Here are some rows, each followed by its group. Groups can overlap.
Array([ 0.0,  0.2, -1.0,  0.6,  2.1,  2.1,  0.6, -2.0, -0.2,  1.6,  0.3, -1.3, -0.6,  0.5,  0.8,
        0.0, -0.3,  0.9, -1.3,  1.4,  0.8, -1.6,  0.4, -0.3,  0.8,  1.6, -1.9,  1.6]) IV
Array([ 0.8,  0.9,  0.0,  0.2,  0.4, -0.5,  0.0, -1.5, -0.5,  1.9, -0.5, -0.5, -0.2,  0.0,  0.5,
        1.2,  1.3, -0.9,  1.5, -0.8, -0.8,  0.4, -1.4, -1.1,  0.3, -1.8, -0.2,  1.2]) Za
Array([ 0.1,  1.3,  1.3,  1.2,  0.3,  1.5,  1.3, -0.1,  2.0,  0.8, -0.6,  1.0,  0.5, -0.3,  1.6,
        1.1,  0.1,  1.2,  0.9, -0.4, -0.6, -0.6,  0.2,  0.1,  1.4, -0.2,  0.6,  0.7]) Qd
Array([ 0.1, -0.5,  1.3,  0.3, -0.6,  0.8,  1.5,  0.9,  0.6, -0.5,  0.3,  0.5,  1.1, -0.6,  0.3,
       -0.8, -1.6,  0.9,  1.0, -1.0,  0.7,  2.3,  0.3,  0.6, -0.7,  0.0,  0.0, -1.8]) Nr
Array([-0.7,  0.1, -1.4, -1.0, -0.2, -0.6, -0.2,  0.5, -0.8,  0.2,  0.9,  1.0, -0.5,  0.6, -0.8,
       -0.6,  0.3, -0.2, -0.7,  0.8, -0.2, -1.0,  0.7, -0.2,  0.2,  0.8,  0.8,  0.7]) QP
Array([ 0.4, -1.6,  0.5, -1.1, -1.6, -2.3, -1.7,  0.1,  0.0,  0.5, -0.9, -0.7,  0.8, -2.3,  0.2,
       -1.5,  1.0, -1.6, -0.3,  1.9, -0.4, -1.0, -0.9,  1.2, -0.3,  0.8, -0.7, -0.1]) Mx
Array([-0.5,  0.3, -0.2, -1.0,  0.1, -0.8, -0.7,  0.4, -0.4,  0.8,  0.7,  0.3, -0.4,  0.5, -0.8,
       -0.3,  0.2,  0.3, -0.5,  0.9, -0.4, -0.6, -0.1, -0.7,  0.7,  0.8,  0.2,  0.1]) QP
Array([-0.7,  0.9,  0.0, -0.6,  0.0, -0.6, -0.3,  1.0,  0.5, -0.1,  1.1,  0.3, -1.1, -0.8, -0.2,
        0.1,  0.1,  1.1, -0.5,  0.4, -1.2, -0.6,  0.1,  0.0,  0.4,  1.5,  0.1,  0.4]) QP
Array([-0.2, -0.9, -0.4, -0.4, -1.0, -1.2, -0.7,  0.4,  0.6, -0.1, -0.7,  0.0,  0.0, -1.2,  0.5,
       -0.3,  1.3, -1.1, -1.0,  0.8, -0.5, -1.3, -0.7,  0.0, -0.1,  0.0,  0.4,  0.7]) Mx
Array([ 1.0,  0.5,  0.4,  1.3,  0.7, -0.1, -0.6,  0.2,  0.6, -0.7, -1.7, -0.8,  0.1,  0.1,  0.8,
        0.2, -0.8,  1.7,  0.5, -0.1, -0.8, -0.5, -1.1,  0.6,  1.0, -0.2, -0.9,  1.0]) Qd
Array([-0.5, -0.2, -0.5,  0.1,  0.2, -0.6, -1.0,  1.0, -0.2, -0.9,  0.3, -0.4, -0.1,  0.4,  0.0,
       -0.8, -0.4,  1.1, -1.3,  0.3, -0.4, -0.9,  0.7,  0.8,  0.4,  0.8, -0.3,  0.1]) QP
Array([ 0.5, -0.7, -0.6, -0.8, -0.6, -0.8,  0.1, -1.3,  0.3,  0.4, -1.5,  0.1,  0.1, -0.4,  0.9,
       -0.8,  1.1, -0.9, -1.0, -0.1, -0.7, -0.1,  0.1, -0.5,  0.4, -0.7,  0.4, -0.1]) Mx
Array([ 1.1,  1.1,  0.1, -0.1, -0.2, -0.7,  0.5, -0.5, -0.2,  2.0,  0.0, -0.6, -0.2,  0.3,  1.1,
        0.9,  1.2, -0.5,  1.1, -0.4, -0.9,  0.9, -0.8, -0.1,  0.0, -1.4, -0.4,  1.0]) Za
Array([-0.5,  0.8,  0.0,  1.2,  0.4,  0.4,  0.5, -1.1,  1.0,  0.4, -0.7, -0.3,  0.2,  0.5,  1.1,
        0.4,  1.4, -0.7, -0.4, -0.8, -0.1, -0.6, -0.8, -0.7, -0.3, -1.0,  1.2,  0.3]) Za
Array([-0.8,  1.0, -0.6, -0.3,  0.2, -0.1, -1.1,  1.4,  0.3,  0.0,  1.0,  0.8, -0.7,  0.1, -0.6,
       -0.4,  0.6,  0.0, -0.9,  1.0, -0.6, -1.5, -0.2, -0.1,  1.1,  0.8,  0.7,  0.7]) QP
Array([-0.1, -1.4, -0.3, -0.1,  0.3, -0.5, -1.8, -0.8, -2.5, -1.0,  0.6, -1.3,  0.1,  0.8,  0.3,
       -0.7,  0.1, -1.3, -2.4, -1.0,  1.3,  0.2,  1.2, -0.8, -1.8,  0.2, -1.1,  0.5]) NR
Array([-0.6, -0.7,  1.5, -0.3, -0.9,  0.0,  1.6,  0.9,  0.4, -0.6,  0.0,  0.8,  1.1, -0.8, -0.3,
       -0.6, -1.2,  0.8,  1.3, -0.4,  0.8,  2.2,  0.2,  0.3, -1.3,  0.2,  0.7, -2.0]) Nr
Array([ 1.0,  0.7, -0.2,  0.5,  0.3, -0.9,  0.4, -0.4,  0.6,  1.9,  0.8, -0.7,  0.0,  0.1,  0.5,
        1.1,  1.3, -0.4,  1.2, -0.7, -1.2,  0.5, -0.8, -0.5,  0.1, -1.4,  0.3,  0.8]) Za
Array([ 1.2, -0.8,  0.1, -0.9, -0.4, -1.8, -1.3,  0.5, -0.1,  1.2, -0.8, -1.2,  0.4, -1.6,  1.2,
       -1.0,  1.2, -1.4, -0.1,  0.8, -0.7, -0.2, -1.3,  1.2,  0.3,  0.3, -0.7,  0.0]) Mx
Array([ 0.3,  0.5,  0.3, -0.7, -0.8,  0.7,  0.4, -2.2, -1.3,  1.9, -1.2,  0.5,  1.3,  1.7, -0.2,
       -1.0,  1.4, -0.6, -0.7, -2.3,  1.1,  2.5,  0.6, -3.7, -1.6, -1.4,  1.5, -1.6]) Nr
Array([-0.4, -0.4,  0.3,  1.0,  1.1,  2.5,  0.4, -2.3, -0.1,  1.1,  1.5, -1.4,  0.3, -0.3,  1.1,
        0.1, -0.6,  0.5, -0.8,  0.0,  1.0, -0.8,  1.6, -0.5,  0.3,  1.6, -1.3,  0.8]) IV
Array([ 0.8,  1.0, -0.1,  0.5,  0.6, -0.3, -0.4,  0.6,  1.0, -0.3, -2.3, -0.5,  0.5, -1.0,  0.1,
        0.3, -0.7,  2.2,  0.2,  1.0, -0.8, -0.6, -1.6,  0.7,  1.4,  0.4, -1.2,  0.4]) Qd
Array([ 0.4,  1.3,  0.9,  0.4, -0.2,  1.2,  0.9, -0.4,  2.0,  1.2, -0.3,  0.2, -0.1, -1.1,  0.2,
        1.0, -1.4,  0.6,  1.6,  0.2, -1.1,  0.3, -0.6,  0.5,  1.4, -0.8, -0.1, -0.2]) Qd
Array([-0.8,  0.5, -1.1, -0.7,  0.0,  0.1, -0.4,  0.8, -0.2, -0.1,  0.7,  0.3, -0.8,  0.5, -0.7,
       -0.4, -0.2,  0.1, -0.8,  0.5, -0.3, -0.3,  0.5, -0.1,  0.3,  0.8,  0.5,  0.2]) QP
Array([ 0.5, -1.3, -0.7,  0.5, -1.3, -0.5, -0.4,  0.1, -0.1,  0.2, -0.5, -2.1, -0.9, -0.8,  1.0,
       -0.8,  0.4, -0.6,  0.1, -0.4, -0.8,  0.8, -0.5,  0.9, -0.7,  0.6, -1.1,  0.5]) Mx
Array([ 1.0,  1.0,  0.5,  0.2, -0.3,  0.8,  1.7, -0.1,  2.5,  1.9, -1.2,  0.4,  0.1, -1.6,  0.1,
        1.1, -1.3,  0.6,  1.1,  0.5, -1.0, -0.6, -1.3,  1.1,  1.7, -1.3,  0.0, -0.4]) Qd
Array([-0.3,  0.5, -0.3,  1.1,  1.2,  1.8,  0.4, -1.2, -0.1,  1.3,  1.2, -1.3,  0.0,  0.5,  1.0,
        0.2,  0.2,  0.7, -0.9, -0.1,  1.0, -0.9,  0.7, -1.1,  0.7,  2.1, -1.1,  1.6]) IV
Array([-0.3, -0.2,  0.5, -0.7,  0.2,  0.1,  1.8,  0.7,  0.5,  0.7,  0.5,  1.2, -0.3,  0.7, -1.3,
        0.2, -0.9,  0.6,  1.1,  0.0,  0.4,  0.9,  0.3, -0.1,  0.6, -0.6,  0.7, -0.8]) Nr
Array([ 0.3, -0.8, -0.8, -0.4, -0.4, -0.5, -2.4, -1.2, -2.6, -1.8,  0.9, -1.2, -0.4,  1.4, -0.5,
        0.0,  0.6, -1.9, -1.2, -1.5,  1.6,  0.5,  0.9, -0.7, -2.2,  0.5, -1.0, -0.1]) NR
Array([ 0.1, -0.7,  0.0, -0.7,  0.2, -1.2,  0.1,  0.1,  0.9,  1.6, -0.4,  0.5,  0.6, -0.9,  1.4,
       -0.8,  1.0, -0.4, -0.9,  1.0, -1.3, -1.0, -1.2,  0.8, -0.2, -0.5,  0.3, -0.4]) Mx
Array([-0.3, -0.3, -0.2,  1.0,  1.2,  0.1,  0.3, -1.2,  0.5,  0.1, -1.5,  0.3,  0.5,  0.8,  0.7,
        1.2,  1.4, -0.1, -0.1, -0.9,  0.0, -1.0, -0.7, -0.6, -0.7, -1.2,  1.0,  0.9]) Za
Array([-0.2,  0.4, -0.6, -0.2, -0.2,  0.6,  1.6,  0.1,  0.0,  0.2,  0.9,  1.5,  0.3, -0.1, -0.2,
        0.0, -1.1,  0.1,  1.4, -0.2,  0.2,  0.9,  0.9, -0.3,  0.4,  0.0,  0.5, -1.0]) Nr
Array([ 0.4,  0.6,  1.3, -0.1,  0.2,  1.0,  1.3, -0.2,  2.3,  1.7, -0.6,  0.7,  0.5, -1.3, -0.4,
        0.8, -1.0,  1.5,  1.4, -0.1, -0.7,  0.1, -1.0,  1.1,  1.5, -0.7,  0.6, -0.5]) Qd
Array([ 0.3, -1.0,  0.4, -0.3,  0.4, -0.9, -2.1, -1.1, -1.7, -1.1,  0.0, -1.1,  0.9,  0.3, -0.9,
       -0.2,  0.6, -2.0, -1.5, -0.9,  1.5,  0.4,  0.3,  0.8, -2.7,  0.4, -0.8, -0.9]) NR
Array([-0.1, -0.2,  1.9, -1.0, -1.2, -1.7, -0.2,  2.7, -1.0, -1.9,  0.8,  2.3,  1.1, -1.2, -0.7,
       -1.0, -2.0, -0.4,  1.6,  1.8,  1.5,  0.9,  1.1,  1.0,  0.3, -0.5,  0.3, -1.8]) Nr
Array([-0.4,  1.0, -0.7,  0.0, -0.2,  0.9,  0.1, -0.8, -0.6,  0.8, -0.8,  1.0,  0.8,  1.2,  0.5,
       -1.4,  1.8, -0.9, -0.5, -1.4,  0.7,  1.7,  0.8, -2.8, -0.8, -1.3,  1.3, -2.1]) Nr
Array([ 0.1,  0.3, -1.4,  1.1,  2.0,  2.9,  0.4, -2.6, -1.3,  1.4,  0.7, -2.3, -0.5,  0.9,  1.4,
       -0.2, -0.4,  1.0, -1.5,  0.6,  1.3, -1.1,  1.2, -1.2,  0.6,  2.5, -1.9,  2.5]) IV
Array([ 0.7, -1.4,  0.5, -1.1, -1.4, -2.8, -1.6,  0.9, -0.3,  0.4, -1.1, -0.6,  0.9, -2.2, -0.4,
       -1.2,  1.3, -2.7, -0.2,  1.8, -1.5, -0.9, -1.9,  2.0, -0.3,  0.4, -1.2, -0.2]) Mx
Array([ 0.8,  0.6, -0.1,  0.7, -0.1,  0.5,  0.9,  0.4,  1.9,  0.9, -0.3,  0.0,  0.4, -1.3,  0.9,
        0.4, -0.8,  1.4,  1.0,  0.0, -0.3,  0.1, -1.0,  0.1,  1.2, -0.3, -0.8,  0.0]) Qd
Array([-0.3,  0.6,  1.8,  0.8,  0.4,  0.6,  0.4, -0.3,  1.4,  0.7, -1.0,  0.8,  0.8, -0.4,  1.9,
        1.7,  0.1,  0.5, -0.3,  0.4,  0.0, -0.4, -1.3, -0.2,  0.8, -0.6, -0.4,  0.9]) Qd
Array([-0.7,  0.1, -0.4,  0.8,  0.7,  1.6,  0.9,  0.4, -0.3, -1.1,  0.1,  1.1,  0.1,  0.7, -0.3,
        0.4, -1.1, -0.9,  1.0, -0.2,  1.0,  1.4,  0.6, -0.4, -1.1,  0.4,  1.1, -0.4]) Nr
Array([ 0.4,  1.1,  0.9, -0.4, -0.2, -0.3,  0.0,  0.5,  1.7,  0.5, -2.1, -0.1,  0.8, -1.2,  0.0,
        1.1, -0.5,  1.7,  0.7,  0.9, -1.2, -0.1, -1.7,  1.1,  1.8, -0.5, -0.5,  0.2]) Qd
Array([-0.1, -0.9, -0.5, -0.8, -0.3,  0.2,  1.4,  0.4, -0.3, -0.1,  0.8,  1.4,  0.2,  0.3, -1.1,
       -0.1, -1.3,  0.5,  1.4,  0.3,  0.7,  0.5,  1.0, -0.3,  0.5, -0.7,  1.0, -0.1]) Nr
Array([-0.3,  0.7, -1.0, -0.4,  0.8, -0.1,  0.1,  1.1,  0.3,  0.1,  0.6,  0.4, -0.8,  0.0, -0.1,
        0.4, -0.4,  0.9, -0.6,  0.9, -0.6, -1.2, -0.4,  1.0,  0.4,  0.3,  0.7,  0.6]) QP
Array([ 0.4, -0.2,  1.3, -0.8, -0.8,  0.3,  1.8,  1.2,  0.3,  0.6,  1.0,  1.0,  0.0,  0.4, -1.3,
       -0.4, -1.5, -0.2,  1.5,  0.0,  1.1,  2.6,  1.4,  0.1,  0.8, -1.5,  0.4, -2.0]) Nr
Array([-0.8,  0.1, -0.1, -0.3, -0.2,  0.1, -0.7,  1.1, -0.1, -0.7,  0.3,  0.6, -0.8, -0.1, -0.5,
        0.0,  0.0,  0.2, -0.7, -0.5, -0.4, -0.8,  0.3, -0.6,  0.3,  0.5,  0.5,  0.3]) QP
Array([-0.2,  0.5,  0.6, -0.3, -0.1,  0.7,  0.6, -1.1, -1.3,  0.3, -1.3,  0.8,  1.2,  1.4,  0.5,
       -2.3,  1.5, -0.4, -0.4, -1.6,  0.7,  2.3,  1.1, -3.0, -1.2, -1.2,  0.7, -1.2]) Nr
Array([-1.2,  0.3,  0.2,  1.8,  0.0,  1.0,  2.4,  1.0,  2.5,  1.3,  0.9,  1.6,  0.3,  0.4, -0.1,
        1.1, -0.4,  0.2,  1.4,  0.5,  0.2, -1.2, -0.1, -0.9,  0.7,  1.0,  1.2,  1.4]) Qd
Array([ 0.6,  0.6,  1.0,  0.8, -0.3,  0.7,  0.9,  0.1,  1.6,  1.2, -0.4, -0.5,  0.4, -1.2,  0.7,
        0.6, -0.9,  2.1,  1.4,  0.4, -0.9,  0.3, -0.1,  1.1,  1.0, -0.1, -1.2,  0.1]) Qd
Array([ 0.3, -1.0,  1.4, -2.5, -2.0, -1.7,  0.7,  0.8, -1.4, -0.5,  0.4,  2.1,  1.0, -0.7, -3.8,
       -0.2, -2.0, -0.6,  2.6,  1.7,  2.2,  1.7,  1.3,  1.0,  0.0, -0.9,  0.6, -2.0]) Nr
Array([-0.4,  0.4, -1.6, -1.0, -0.2, -1.0, -1.0,  1.5, -0.6,  0.4,  0.7,  0.3, -0.8, -0.5, -0.1,
       -0.7,  0.2,  0.2, -1.0,  0.8, -1.4, -1.5, -0.1, -0.2,  0.6,  1.5, -0.4, -0.3]) QP
Array([-0.6,  0.8,  0.0,  0.9,  1.2,  0.9,  1.8,  0.0,  1.9,  0.2, -0.2,  1.2,  0.8,  0.9, -0.2,
        0.2, -0.6,  0.8,  0.5,  0.4,  0.0, -1.9, -0.5, -0.1,  0.8, -0.7,  1.0,  0.0]) Qd
Array([ 0.3, -0.8, -0.6, -0.6,  0.0,  0.0,  1.0,  0.2, -0.3, -0.6,  0.3,  1.0, -0.1,  0.0, -0.5,
        0.1, -1.7, -0.1,  0.4,  0.4,  0.6,  0.4,  0.8,  0.2,  1.0, -1.2,  0.2, -0.6]) Nr
Array([-0.4,  0.6,  0.0,  0.2,  0.0,  0.0, -1.0,  0.7,  0.1, -0.4,  0.4,  0.1, -0.5, -0.1, -0.5,
       -1.0,  0.8,  0.3, -1.0,  0.4, -1.2, -0.4,  0.2,  0.3,  0.2,  1.2, -0.5,  0.4]) QP
Array([-0.9, -0.3, -0.6, -0.1, -0.1,  1.0,  1.2, -1.4, -1.1,  0.1, -0.6,  0.9, -0.1,  1.5, -0.7,
       -0.2,  0.6, -1.1, -0.6, -0.8,  0.7,  0.4,  0.9, -2.3, -1.3, -0.8,  1.4, -0.1]) Nr
Array([ 0.0, -0.9, -0.5,  0.4, -0.7, -0.1, -0.8, -0.2, -1.6,  0.1,  0.2, -0.7,  0.2,  0.8, -0.2,
        0.1,  0.5, -1.7, -0.8, -2.0,  0.7,  1.1,  1.1, -0.4, -1.8, -0.3, -0.2, -0.6]) NR
Array([-0.4, -0.2,  1.1,  0.7,  0.4,  1.5,  1.5,  1.2,  0.9,  0.5,  0.8,  0.2,  1.0, -0.1,  0.2,
        0.2, -1.3,  0.5,  1.1,  0.1,  1.0,  1.3,  0.2,  0.1,  0.1, -0.1,  0.3, -2.1]) Nr
Array([-0.7,  0.5,  0.2, -0.4, -0.3, -0.6, -0.4,  1.0,  0.0, -0.1,  0.5,  0.7, -0.1,  0.0,  0.4,
       -0.8,  0.5,  0.0, -1.1,  0.6, -0.7, -0.3,  0.2,  0.6,  0.3,  0.9, -0.6, -0.6]) QP
Array([-0.7, -0.6,  0.7,  1.3,  0.2,  1.2,  2.5, -0.2,  3.0,  0.5,  1.2,  0.7,  0.4,  0.0,  0.6,
        0.4, -1.1,  1.2,  1.2, -0.1,  0.3, -1.4,  0.9, -0.5,  0.8,  0.6,  1.4,  0.6]) Qd
Array([-0.2,  0.6, -0.9, -0.4,  0.1,  0.2,  0.3,  0.6, -0.1, -0.3,  0.5, -0.1, -0.5,  0.4, -0.4,
       -0.7,  0.1, -0.6, -0.9,  0.7, -0.4, -0.1,  0.1, -0.3,  0.2,  1.2,  0.2,  0.3]) QP
Array([-1.1,  0.3, -0.7, -0.5,  0.2, -0.2, -0.1,  0.7,  0.2, -0.9,  1.1,  0.7, -0.5,  0.3, -0.5,
       -0.4, -1.0, -0.2, -0.4,  0.9, -0.3, -1.3,  0.4,  1.0, -0.2,  0.7, -0.4, -0.2]) QP
Array([ 0.4, -1.7, -0.5,  0.4, -0.5,  0.0, -1.3,  0.2, -1.4, -1.6,  0.6, -1.3, -0.2,  0.7, -1.1,
        1.0, -0.5,  0.0, -0.3, -1.6,  1.5,  1.2,  0.2,  0.0, -1.0,  0.2, -0.5, -0.3]) NR
Array([-0.4,  0.1, -0.2, -0.6, -0.3, -0.5, -0.4,  0.8,  0.4,  0.0,  0.2,  0.3, -0.6,  0.3, -0.3,
       -1.4,  0.4,  0.0, -1.2,  0.1, -1.2, -0.8,  0.4, -0.7,  0.8,  0.2,  0.3,  0.0]) QP
Array([-0.1, -1.2,  1.4, -1.7, -1.8, -1.0,  1.1,  2.2, -0.4, -0.6,  0.6,  2.2,  1.3,  0.0, -0.9,
       -0.7, -1.1,  0.0,  1.9,  0.9,  1.1,  1.8,  2.1,  0.0,  0.2, -1.0,  0.9, -2.1]) Nr
Array([ 0.4, -1.3,  0.4,  0.6, -1.0, -0.3, -0.7,  0.2,  1.1, -0.3,  0.1, -1.1,  0.1, -2.3,  1.0,
       -0.2,  0.0, -0.1,  0.2,  0.0, -0.3,  0.6, -0.2,  1.6, -0.8,  1.4, -1.1,  0.0]) Mx
Array([ 0.6,  0.8, -1.2, -1.0,  0.9,  0.1,  0.2,  0.6,  0.7, -0.9, -0.5,  0.5, -0.8,  0.8, -0.9,
       -0.3,  0.5,  1.1, -0.4, -0.8, -1.1, -0.8,  0.0,  0.1,  0.4, -0.7,  0.3,  0.4]) QP
Which 4 groups are nearest to each row below, nearest first, going by the average distance to the group's rows?
Array([-0.8,  0.5,  0.2,  1.7,  0.6,  1.0,  1.7,  0.3,  2.3,  0.9,  0.6,  0.3,  0.3,  0.3,  0.5,
        0.7, -1.0,  0.1,  0.9,  0.3,  0.4, -1.6, -0.4, -0.4,  1.0,  0.9,  1.0,  0.7]) Qd QP Za IV
Array([-0.1,  0.1, -0.3,  1.2,  1.0,  1.1,  0.7, -1.2,  0.6,  0.1, -0.7, -0.7, -0.6,  1.0,  0.9,
        0.1,  1.2, -0.4, -0.9, -1.1,  0.5, -1.3, -0.4, -0.7, -0.5, -1.2,  0.9,  1.0]) Za QP IV Qd
Array([ 1.7,  0.9, -0.3, -0.2,  0.2, -1.2, -0.3, -1.5,  0.1,  2.6, -1.0, -0.3, -0.6,  0.0, -0.1,
        0.8,  2.1, -0.4,  1.3,  0.5, -1.9, -0.1, -2.4,  0.8,  0.2, -1.6,  0.1,  1.4]) Za Mx Qd QP
Array([ 0.3, -0.2,  0.3, -0.6, -0.1, -0.4,  1.3,  1.0,  0.0,  0.3,  0.7,  0.8, -0.2,  0.3, -0.2,
        0.1, -0.5,  0.2,  2.0,  0.0,  0.5,  1.2,  0.8, -0.1,  0.3, -1.5,  0.2, -1.0]) Nr QP Za Qd
Array([-0.8,  0.0, -0.4,  1.3,  0.5,  0.8,  1.6,  0.6,  0.2, -1.2,  0.6,  1.0,  0.5,  1.2, -1.2,
        1.0, -1.4, -0.5,  1.6, -0.1,  0.9,  0.4,  0.7, -0.4, -0.7,  0.6,  1.5, -0.4]) Nr QP Qd Za
Array([ 0.7,  1.0, -0.4, -1.0,  0.3, -0.2, -0.4, -0.5, -0.1, -0.9, -1.4,  0.3, -0.7,  0.0, -1.2,
        0.2,  0.9,  1.0, -1.5, -0.1, -1.4,  0.6, -0.2,  0.5,  0.2, -1.2,  0.4,  0.4]) QP Za Mx Qd
Array([-0.8,  0.5,  1.4,  1.5,  0.6,  1.3,  1.2, -0.9,  2.1,  0.0, -0.4,  0.7,  0.6, -0.5,  1.6,
        0.5,  0.1,  0.6,  1.1,  0.0, -0.3,  0.0,  0.0,  0.4,  0.4,  0.4,  0.2,  0.4]) Qd Za QP IV
Array([ 1.0,  1.5, -0.2,  0.4,  1.2, -1.2, -1.2, -0.4,  0.1,  1.5, -2.3, -1.2, -0.2, -0.1,  0.4,
        1.5,  1.7, -0.6, -0.3,  0.1, -2.2, -0.7, -4.1, -0.1,  0.0, -1.3, -0.5,  1.6]) Za Mx Qd QP
Array([-0.2,  1.0, -1.4,  0.2,  0.6, -0.5, -1.0,  0.9, -0.4,  0.2, -0.1, -0.3, -0.7,  0.3, -0.3,
        0.2, -0.1,  0.3, -1.1,  0.6, -0.6, -0.9, -0.4,  0.3,  0.4,  0.7,  0.2,  1.3]) QP Za Mx Qd
Array([-0.2,  0.2,  0.1,  0.5,  0.1,  0.7,  1.0, -0.9,  1.6,  1.8,  1.1,  0.3, -0.2, -0.1,  0.0,
        0.9,  0.8, -0.4,  0.6, -1.0, -0.3, -0.7, -0.2, -0.8,  0.8, -0.9,  0.7,  1.4]) Za Qd QP IV
Array([ 0.9,  0.9, -0.7, -0.7,  0.8, -0.2,  0.4,  0.0,  0.0, -1.5, -0.7,  0.9, -1.2,  0.2, -1.4,
        0.0,  0.4,  1.5, -1.1, -0.6, -0.8, -0.3, -0.1,  0.4,  0.8, -1.4,  0.1,  0.3]) QP Za Qd Mx
Array([-0.3,  0.2,  0.5,  1.4,  0.7,  0.2,  0.1, -0.4,  1.1,  0.5, -1.2,  0.0,  0.8, -0.3,  1.9,
        0.6,  1.6, -0.8, -0.3, -1.0, -0.9, -0.2, -1.0, -0.6, -0.6, -1.1, -0.1,  0.2]) Za Qd Mx QP
Which 5 groups are nearest to each row below, nearest first, going by the distance to the group's nearest row?
Array([-0.2,  1.4,  0.2, -0.6,  0.1, -0.1,  0.1, -0.6, -0.6,  0.0, -1.0,  0.3, -0.7, -0.2, -1.2,
       -0.3,  1.0,  1.2, -1.5, -0.9, -1.1,  0.3,  0.2, -0.8, -0.6, -0.6,  0.3,  0.2]) QP Mx Za Nr NR
Array([ 0.5,  0.0,  0.6, -0.7, -0.1,  0.0,  2.0,  0.4, -0.4,  0.2,  0.7,  1.3,  0.4,  0.4, -0.9,
        0.1, -1.1,  0.6,  1.5,  0.3,  0.4,  1.5,  1.0,  0.0,  0.6, -0.8,  0.8, -2.1]) Nr Qd QP Za Mx
Array([-0.3, -0.3,  1.2, -0.1, -0.9,  0.3,  0.8,  0.9,  0.9, -1.0,  0.0,  1.2,  0.9, -1.0,  0.2,
       -1.8, -1.0,  0.6,  0.8, -0.3,  0.6,  2.0,  1.1,  0.9, -0.6,  0.5,  0.4, -1.6]) Nr QP Mx Qd NR
Array([-0.9,  0.1,  0.3,  1.0,  0.5,  1.1,  1.6,  0.7,  2.3,  0.8,  0.8,  0.6,  0.2, -0.3,  0.7,
        1.3, -0.9,  0.6,  1.5,  0.5,  0.4, -1.0, -0.1,  0.2,  1.1,  1.0,  1.3,  1.3]) Qd QP Nr Za IV
Array([ 0.5, -0.5,  0.3, -0.7,  0.5,  0.5,  1.4,  0.2, -1.1, -0.4,  1.4,  0.7, -0.5,  0.3,  0.1,
       -0.2, -1.1,  0.3,  1.2,  0.3,  0.5,  0.8,  0.5,  0.1,  0.6, -0.7,  0.2,  0.7]) Nr QP Qd Za NR
Array([ 0.1,  0.9, -1.0,  0.2,  0.5,  0.1, -0.8,  0.8, -0.1, -0.7,  0.8, -0.8, -0.8,  0.8,  0.0,
       -0.1, -0.4,  1.2,  0.0,  1.0, -0.2, -1.0,  0.3, -0.3,  0.9,  0.9, -0.2,  0.2]) QP Qd Nr IV Mx
Array([-0.6,  1.6, -0.3,  0.1,  0.3,  0.7,  0.6, -0.3, -0.9,  0.5, -0.7,  1.0,  0.9,  1.9,  1.0,
       -0.7,  1.6, -0.1, -0.6, -0.9,  0.9,  0.9,  0.5, -2.1, -1.1, -0.4,  1.3, -1.1]) Nr Za NR QP Mx
Array([ 0.1,  1.1, -0.5,  0.5, -0.7,  0.9,  0.2, -0.5, -1.3,  0.7, -0.7,  1.1,  1.1,  1.6,  0.7,
       -1.9,  1.2, -0.2, -0.2, -2.0,  1.0,  1.5,  1.1, -3.0, -1.3, -0.9,  0.6, -1.7]) Nr NR Za Mx QP
Array([ 0.6,  0.0,  0.1,  0.3,  0.1, -0.2,  0.4, -0.7,  0.6,  2.0,  0.2, -0.1, -0.1,  0.3,  1.1,
        0.6,  1.6, -0.3,  0.9, -1.3, -0.6,  0.6, -0.5, -1.0,  0.2, -1.1,  0.4,  0.5]) Za Mx Qd QP Nr
Array([-0.9,  0.5, -0.1,  0.1,  0.3,  0.3,  0.7, -0.3, -0.9, -0.6, -0.1,  0.5,  0.6,  1.5,  0.1,
        0.3,  0.4, -0.6,  0.2, -0.4,  0.9,  1.2,  0.4, -1.3, -1.3, -0.5,  1.6,  0.1]) Nr Za NR QP Mx
Array([-0.4,  0.2,  0.0, -0.1,  0.2, -0.2, -0.6,  1.5,  0.1, -0.6,  0.5,  0.0, -1.2, -0.5, -0.6,
       -0.1, -0.5,  0.4, -0.6,  1.1, -0.4, -0.2, -0.3,  1.0,  0.5,  1.5, -0.4,  0.0]) QP Mx Nr Qd NR
Which 4 groups are nearest to each row below, nearest first, going by the distance to the group's nearest row?
Array([ 0.7,  0.0,  0.3, -0.7,  0.4, -0.4,  1.2,  1.8, -0.9,  0.0, -0.1,  1.0,  0.4,  0.3, -1.1,
        0.1, -1.8,  0.5,  1.1,  1.2,  1.1,  1.2,  0.5,  0.0,  0.6, -1.3, -0.1, -0.9]) Nr QP Qd NR
Array([-0.6,  0.6, -0.6, -0.6,  0.7, -0.4,  0.0,  0.3, -1.1, -0.1, -0.2,  1.1, -0.3,  0.0, -0.2,
       -0.7,  0.3,  0.3, -1.4,  0.1, -1.7, -1.2,  0.4,  0.0,  0.9,  0.1,  0.7,  0.0]) QP Mx Nr Za
Array([ 0.1, -0.9,  0.1, -0.2,  0.3, -0.6, -0.8,  1.3, -0.6, -1.6,  0.0, -0.7, -0.5, -0.9, -0.3,
       -0.6, -0.7,  0.8, -0.7,  0.8, -0.5, -0.4,  0.2,  1.2,  0.2,  0.7, -0.5, -0.2]) QP Mx Nr Qd
